In the rows, zero is written as 128.
Each row of Y is roughly a mix of the hidden directions of one of a few groups.
Y, 152 rows:
[[ 77 123  72 115 122 164 110 143  95 103 143 134]
 [105  91 146 134  77  96  76 118 102 128 137 150]
 [139 137 109 118 176 149 130 181 134  91  81 133]
 [117 105 157 160 142 148  87 142 138 100 188 146]
 [107 137 139 208 170 143 114 119 121 149 135 130]
 [ 78 122 136 139 164 138  85  87 167 126 138 154]
 [127 122 156 128 153  72 119 116 181 127 117 175]
 [134  82 132 112 149  87  97 136 105 112 102  75]
 [178 151 178 162 165 124 118 113 112 161 141 127]
 [138 124 135  99 164 104 156 134 117  58 151 104]
 [174 172 111 126 151  99 134 120  81  89 115 142]
 [ 91 100  99 114 100 106  75 155 145  90 118 122]
 [137 126 135 105 140  78  83  96 131 162 130  80]
 [135 140 190 131 118 130 139  96  89  97 160  95]
 [115 146 116 165 136  97 114  87 177 174 110 139]
 [125 155 118 131 181  88 138 147 191 134 137 136]
 [ 98 120  73  70 111 116 105 141 130 151 110 104]
 [ 94 142 132 174 147 172 137 140 140 166 176 137]
 [121 116  93 137  81  83 152 104 139  84 148 152]
 [159 160 114 142  87 134 102 184 121 119 148 167]
 [ 88 122  91 144 113 173 160 145  94 112 144 165]
 [ 78 109  99  87 108  94 135 153 141 157 163 122]
 [151 114 157  85 132 111 135  72 123 101  80 127]
 [138  97  87 110  99 101 124 154 165 162  86 145]
 [131 150 135  65 120  87 111 177 104 135 118 112]
 [ 94  99 158 163 121 140 105 121 165 147 139 185]
 [165 115 159 102  76 152 169 131 121 111 123 165]
 [125 109 159 155 165  96 117  92 155 167  95 104]
 [159 158 135  86 143 158 134 133  86  95  84 114]
 [144  96 112 169 144 110 100 145 147 186  94 141]
 [130  71 140 150 100 109 123 119 179 163 158 133]
 [114 160 120  85 154 122  83 144 106  87  98 104]
 [ 69 134 123 137 165 109 100 106 173 143 155 146]
 [140 132 144  96 107 164 110 148  76  95  83 115]
 [136 119  77  85 128 103 100 175 110  97 115 112]
 [ 81 155 124 126 184 110 140  98 175 124 121 135]
 [111  97 150 139 137 142 157 181 163  88 157 148]
 [ 88  98 106 170  88 168 124 114 109 137 153 102]
 [174 151 158 156 141 127 162  85 123 165 157 140]
 [142 157 129 153 162 120 170 104 141 183 161 109]
 [155 150 145  79 104 185 132 157  94 128 120 133]
 [182 161 135 107 158 150 113 122  89  94 106 152]
 [103 151 100 160  97 187 162 151 139 140 122 151]
 [148 118  85  82 112  85 104 148 121  95 116  96]
 [152 138 157  82 144 109  71 110  85 126 139 141]
 [123 143  83 190 142 102 104 153 139 110 164 127]
 [138 129 149 107 161 103 162 120 133  85 188 108]
 [126 135 141  55 123 161 129 151 110 143 109  86]
 [148  95 188 111 107 131 146  98  96 127  89 113]
 [113 155 101 169 129 159 159 102  79  91 112 122]
 [127 198 124 137 150 121 139 142 130  84 173 124]
 [125 122 128 132 103 192 135 177 123 175 136 110]
 [108 167 134 111 149  85 188 129 131  90 110 130]
 [145 129 156 113 166 124 119 100  70 113 129  77]
 [160  83 127 174 103 100 111 129 161 144 164 148]
 [135 109 179 162 144  93  79 104 123 115 151 154]
 [124 137  95 149  65 151 143 134 161 169 120 155]
 [115 106  97  85  91  89 133 159 165  94 129 125]
 [163 126 123 137  67 151 162 141 147  87 105 149]
 [ 83 140 127 137 105 117 181 124  92 111  78 135]
 [143 128 166 163  97 136 145 129 128  73 173 154]
 [164 122 120  76 104 136 153 148 158 139  73 118]
 [141 121  68 102  98  76 113 140 146 101 113 113]
 [ 97 120 100 135 134  77 111 143 174 147 165  96]
 [177 131 134 166 113 153 165 184 126 117 109 143]
 [144 111 133 186 121  85 147 109 153 130 143 178]
 [129  86 166 159 134 117 140 134 138 132 154 195]
 [118 138  96 202 112  95 142 117 163 144 130 122]
 [160 143 155 120 166  99  97  86 124 175 116 107]
 [171 122 127 105 186  89 111 155 102 132  99 127]
 [ 99  95 128 167 114  84  96  83 121 158 122 114]
 [133 184  98 109 108 157 168 128 145 106  87 136]
 [115 128 133 146  93 113 115  93 130 164 197 150]
 [144 162 150 179 138 146 119 138  62 138 116 141]
 [162  96 172 113 102 173 165 125 133 146 100 145]
 [139  67 112  73 101 104 114 146 146 129 104 129]
 [125  82 148 118 104 148 102 146  57 115 120 122]
 [115  72 122 141 116  90 109 152  93 128  79 112]
 [142 119 128  92 124  95 145 128 145 190  76 123]
 [154 186 127  88 104 144  99 112 130 164 120 159]
 [101  93 165 133 114 155 126  76 144 121 168  97]
 [126 186 104  97 186 101 112 126 115 108 130 122]
 [164 171 158 120 137 168 143 114 106  91 154  94]
 [156 121 124 187 125  89 140 167 165 116 130 157]
 [168 121 165  81 103 143  92 130 100 165 107 129]
 [127 129  89 100 138  97 122 150 112  64 166 118]
 [ 96 116 132  85 126 166 121 165 155 151 121  77]
 [118 124  85  96 103 155 126 101  92 142  96  80]
 [127 156  88 122 132 182 191 141 126 133 142 111]
 [149 127 124 172 137 167 193 140 148 132 117 158]
 [134  72 168 136 154  84 119 106 104  95 114 125]
 [135 114 112 100  55  90 134 153 120 112 106 109]
 [129 133 100  82 101 125 120 177  99  78 126 146]
 [178 154  79 113 120 141  92 153 112 165 112 124]
 [ 65 108 146 121 112 189 106 129 128 126 106 114]
 [144 134 146  63 131  89  77 141 112 115 110 127]
 [123  91  95  94  89  95 109 174 142  98 121 131]
 [145 135 160 197 140  92 146 101 143 158 129 142]
 [156 141 100  97  69 105 165 117 166 119 117 121]
 [ 99 148 129 180 131 170 140 126 154 174 144 159]
 [ 93 101 109 156 126 128  73 140  73 118 136 150]
 [114 138  77 108  77 183 117 112 127 142 132 109]
 [103 133 104 177 118 169 117 151 147 172 106 160]
 [150 107 152  73  99 118 113 125 129  87 171 101]
 [154 149 139 135 196 100 114 139  81 117 118 107]
 [143 130  85 103 129 190 179 143 134 136 139 142]
 [135 156 158 163 157 170 159 125 106  93 169 122]
 [ 68 125 108 163 138 106 127 133 175 152 164 124]
 [101 136 125 145 127 189 140 113  97  87  86 111]
 [131  82 187 130 153 107 117 144  90  95 126 147]
 [ 97 101  92 143 119 113 125 148  96  79 178 124]
 [107  98  95 115 104  75  76 128 159 144 127 130]
 [148 187 142 158 180 133 139 104  99 145 130 107]
 [107 161  99  97 151 120  99 108 107 155 139  70]
 [127 128  80 139 108 134  94 163 158 178  93 120]
 [109  72 108 162  85 129 135 145 120 131  81 110]
 [104 140  60 143  98 153 152 113  99 151 141 150]
 [161 183  87 122 179 114 128 132 113 106 143 112]
 [110 122 104 167  95  84 114 110  87  84 119 116]
 [163 173 164 115  99 132 146 122 119  93 116  78]
 [150 106 139  86 140 154 126 120  96 157  81 173]
 [134 157 167 140 175 170 141 116  86 108 156 118]
 [139  81 132  84 113 104  72 126 137 131 119 166]
 [133 145 140 118 120 205 130 170 106 152 108 136]
 [116 122 123 191 131 168 160  97 137 145 153 163]
 [155  99 150 153  89 155 101 100 135 184 137 116]
 [ 82 171 103 142 168 119  87 143 123  90 123 132]
 [119  93 136  77 131 102 115 144 129  66 154 111]
 [159 106 187 122 153  82 103 122 164 144 133 130]
 [132 161 109 172 125 174  97 109 101 155 149  96]
 [135 156 117 160 149 140 177 184 162 147 139 138]
 [ 98 139 137  75 141 178 111  90  93 129 115 112]
 [132  90 158 147 135 145 136  93 110 184  83 138]
 [119 119 172 115 181  95  81 131 130 138 101 100]
 [125 118  93  66 171 165  95 137 124 136 133 114]
 [105 128 120 177 134 145  98 124 140 173  77 159]
 [134 144 110  85  71 129 105 123  85 117 167 135]
 [136 150  96 140 158  91 117 131 194 141 154 152]
 [158 153 161 134 121 157 117  92  67 107 104 141]
 [ 88 106  62 155 104 118 134 144 146 148 107 152]
 [145 112 104 126 100  89 121  90  87  92 117  85]
 [153 106 177 101 155  94  76 116 135 139 101 129]
 [ 89 106 119 125  86  93 114 171 156  90 110 116]
 [105 134 171 141 168 139 171  71 112 135 117 116]
 [153 150 153  90 157 141 126 136 128 122  74  76]
 [119  83  85 145 111  87  74 149 120 123 126 143]
 [125 153 148 160 131 172 150 125  93 152 103 183]
 [127 121 174 197 134 152 116 101 115 160 143 131]
 [124  94 111 103  87 130 155 176 175 104 131 145]
 [ 96 118 179 162 165 116 155 133 113  98 123 168]
 [111  78  80 150 139 116  88 153 133 153  95 120]
 [178 139 145 160 165 130  88 157 128 154 146 161]]
Here is one row from each group, named. Which group is each of the other rows in?
[131 178 101 107 130 114 172 136  94 127  75 131] : <40>
[117 106 136 201 102 160 155 138 139 132 130 163] : <125>
[ 88 109  83 167 113 141 124 162 111 103 166 149] : <74>
[146 152 161 161 173 157 147  95  84 146 127 142] : <134>

[111 101 102 167 111 128 177 148 155 148 138 176] : <134>
[106 159  91 106 136 149 169 135 123 148 179  91] : <134>
[131 141 136 111 183  67 145 130 125  96 122  92] : <40>
[101 121  88 116 177 154 118 118  80 128  91 107] : <40>
[168 146 195 112 155 101 120 104 126 147 119 102] : <134>
[ 72 119 107 125  87 100 105 120  81 133 147 152] : <134>
[113 163  81  69 111 153 145 130 116  92 130 119] : <40>
[182 130 129 116 127 113 105 109  98 166 111  72] : <40>
[128 106 140 110 110  47 109  93 128 114 117 135] : <125>
[136 102 144 135 162  97 176 130 151  73 158 125] : <74>
[136 155  79 127  67 117 115  88 102 144 115 123] : <134>
[125 136 113 122 136 112  98 104 100 166  55 119] : <134>
[174 126 146  70 135 103 130 126 121  90  86 118] : <74>
[108 155  84 114 101 113 120 143 152 112 123  60] : <134>
